Rows swapped in pairs by one turn or mirror: which row each one swaps with
Q_849: [-16  15 -11 -10 -17  43  -7  -4  19  -1 -16 -19 -21 -13  10  29]
Q_224: [-46   4 -12 -18  17 -11  -9   2  32  -9 -33  11   4  17  28  15]
Q_291: [-49  -1  -9  -7  34   7  -4  31  17 -16 -40  15 -10   3  23  17]
Q_332: [-39 -13   4 -18   9 -20  -7  13  16  -8 -23   8   1  18  28   3]
Q_66: [-42  -6  -3 -10  19 -16   2   1  22  -9 -25  20  -8  22  21   5]
Q_392: [ -6   2   3 -11 -24  36  -5   1   6   0  -4 -21 -22 -14  12  15]
Q_905: [  1  18   5  -1 -14  23   8   3  -8  -1 -13 -12 -14 -26  14  12]
Q_412: [-29  14 -10  -1   8  48  -1  24  11 -12 -26  -5 -28 -19   9  29]
Q_125: [-12   8  -2   0 -15  39   4  -4  13  -4  -6  -9 -36 -12   6  19]
Q_150: [-22  26   7   6  10 -14  -5   8  31   2 -31  20  -5  29  15  22]
Q_26: [-25  10  10  -9  15 -28   4  10   3  -9 -32  15   8   6  31   2]
Q_129: [ -3   5  -2 -17  -7  23  -9   8 -15 -22 -26 -17 -16 -15  -7  26]
Q_333: [ -3  34   7  10 -13  23  -3   6  22   6 -17   0 -22   9   3  33]
Q_234: [-25  -7  -2 -23  19 -19 -12  12  -8 -28 -41   4   5   8   3  18]

Q_392 pairs with Q_332
Q_234 pairs with Q_129
Q_150 pairs with Q_333
Q_26 pairs with Q_905

Rows swapped in pairs by one turn or mirror: which row each one swaps with
Q_303: [  9  34   5  -4 -45  27  -8  -5   3   8   3  41   0]
Q_662: [-21 -11 -22  31  -2  10  13  -8   2  24  19  19  -9]
Q_621: [-25 -17 -19   8   4   8  14  -8   0  14  12  15   4]
Q_826: [-21  -9 -17  46  -2   7  -7  -4  13  19   4  23   7]
Q_249: [-19  11   2 -19 -13  16   4  -2  -4  -3  -9  31  31]
Q_137: [-15  15  12   6 -19  18 -21   0   3  -3 -20  33  30]
Q_765: [ -3  33  10  -2 -42  32  -9  -1   1   1   4  43   6]
Q_263: [  2   9 -23  40 -32  20   0 -17  11  26  27  33 -11]
Q_564: [  8  32   2   3 -47  31 -14 -13   1   6   5  42   9]
Q_44: [ 10  24   7   3 -33  23 -26 -18  -6   9 -10  40  19]
Q_586: [-11   6 -20  39 -25  20   6  -5  13  24  29  33 -18]
Q_158: [-12  19  14 -17 -21  25  -4  -4 -12  -3 -11  30  18]
Q_745: [-27  28   1  -6 -27  19  -1 -13  -5   3  -6  41  37]
Q_476: [  3  11 -21  33 -30  16   4 -10  13  28  24  32 -20]
Q_116: [-26 -12 -25  18   2   4  17  -7   6  19  14  21  10]
Q_965: [-19   1   3 -22  -7  19   4  -5  -8  -2  -6  23  20]
Q_778: [  1  -1 -22  43 -16  11 -12 -22   5  30  15  31  -4]
Q_776: [-34   3 -28  35 -10   6  12 -18   5  25  17  29  15]

Q_249 pairs with Q_116
Q_586 pairs with Q_765
Q_476 pairs with Q_303
Q_776 pairs with Q_745

Rows swapped in pairs by one turn or mirror: which row each one swaps with
Q_201: [-20  23 -22  11   4  10  -5  13  18  30   6  14]
Q_993: [ -1  -2  28 -28  -1  19 -17   5  14   5   8 -16]
Q_289: [  3  25  25 -20  -8  -1 -10  -3  44  51   5   7]
Q_756: [ 11   7  16  16  -5  16 -21   9  23  48  20   6]
Q_107: [-33  15  33  -2   4  20  20  15  15  16  -5   3]
Q_430: [ -6  -6  35 -29 -10  23 -19   4  26  19   1  -9]
Q_265: [ -5  24  21 -16   3 -15   2  -4  40  49  12   8]
Q_428: [-12  43  12  -8  15  -2  -5   7   4  56   7  10]
Q_932: [-13  -9   2  -8   0   5  10  -6  19  21 -25  27]
Q_178: [-39   7  -5  -2   6  21  -7  17  -5  26   4  -7]
Q_37: [ -4   0  12 -15   8  24   0  17  12 -10  -5  12]
Q_301: [  1   2   4  -8   6 -15 -32  -3   1  26 -12  -2]
Q_980: [-11  30  27  14 -12 -15 -13  12  13  10  -6 -10]
Q_526: [-11  43  20  -4 -12  27 -11  -1  -8  38   0  -5]
Q_622: [ -4  26  19 -18  14 -10 -24   4  -6  40 -12  26]
Q_668: [ -5  24  34  -9  -5   7 -15  23   9  -5 -13  20]
Q_240: [ -6 -20  32  10   2  18  -6  20  14  33   8   4]
Q_895: [  7  21  -9 -18  18  24 -12 -16   8  38   3  14]

Q_993 pairs with Q_265
Q_430 pairs with Q_289
Q_301 pairs with Q_980

Rows swapped in pairs by one turn or mirror: which row each one swaps with
Q_59: [  8   8  20 -18 -22 -23 -12   0 -11  -6 -10 -29   4   1 -19   7   6  11
  33   3  10   4]
Q_239: [ -9 -29   7 -10  17  18  13  22 -22 -17   1  10   6 -12  12 -18   7  17
   0 -20  -1 -17]
Q_410: [ 49 -17  20 -10 -27  12   6  16 -15  15  17   6  -4 -23   2  -8  14  12
  11   1  -5  -5]
Q_363: [ 11 -19  25 -27  13  22  20  26 -22 -16  -5  14  16  11  34 -19  15   6
   1  -5   1 -29]
Q_506: [  6 -28  21 -30   9  14  25  22   2 -19   0  27  -1  -2  24  -4  18   9
   3  11   2 -20]
Q_855: [ 13   4  15 -56   6 -29 -18   3  -6 -17 -23 -18  10   2  27   9  15   7
   4  -1   9 -33]
Q_34: [ 18   8  21 -15 -24 -16  -7  -1 -10  -2  -4 -28   5   2 -21   0   8  14
  34   4  10  11]
Q_944: [ 43 -22  17 -10 -15  18  14  16 -11  15  12  -2  -4 -20   1 -13  19  18
   9  -3  -4  -2]
Q_823: [ 12   7  22 -27 -22 -30 -18  -3 -10 -13  -5 -21   9  -7 -21   8   9  15
  33  -2  14   1]
Q_642: [  0 -11  26 -15  14  16  22   7 -11 -17  13  24  10  12  24 -24   0   4
   6   1  -9 -22]
Q_539: [ 25   6  21 -45  -6 -35 -36   1 -13  -9 -10 -18  19  -7   4   9  12   5
   5 -13  21 -27]
Q_945: [  6 -33  23 -10   5  26  26  23  -2  -3   6  14   4   3   2 -14  17  10
   5  -4   5  -6]
Q_661: [  5   7  28 -48   5 -24 -19  10 -25 -36 -13   1  29  10  25   0   9   2
  12  -5  16 -37]
Q_736: [ 15  19  24 -41   8 -26 -24  -8 -19 -16  -2  -6  22   8  29 -10  -3   0
   5  -8  -1 -38]
Q_907: [  3  -1   9 -37   6 -29 -33   7 -29 -26  -6  -7  17 -21  14   0   1  12
   2 -24  11 -32]
Q_650: [ 52 -11  21  -9 -27   7   1  12 -14  10  18   1  -2 -20  -4  -9  15  14
  17   4   0   2]

Q_650 pairs with Q_34
Q_59 pairs with Q_410
Q_539 pairs with Q_945

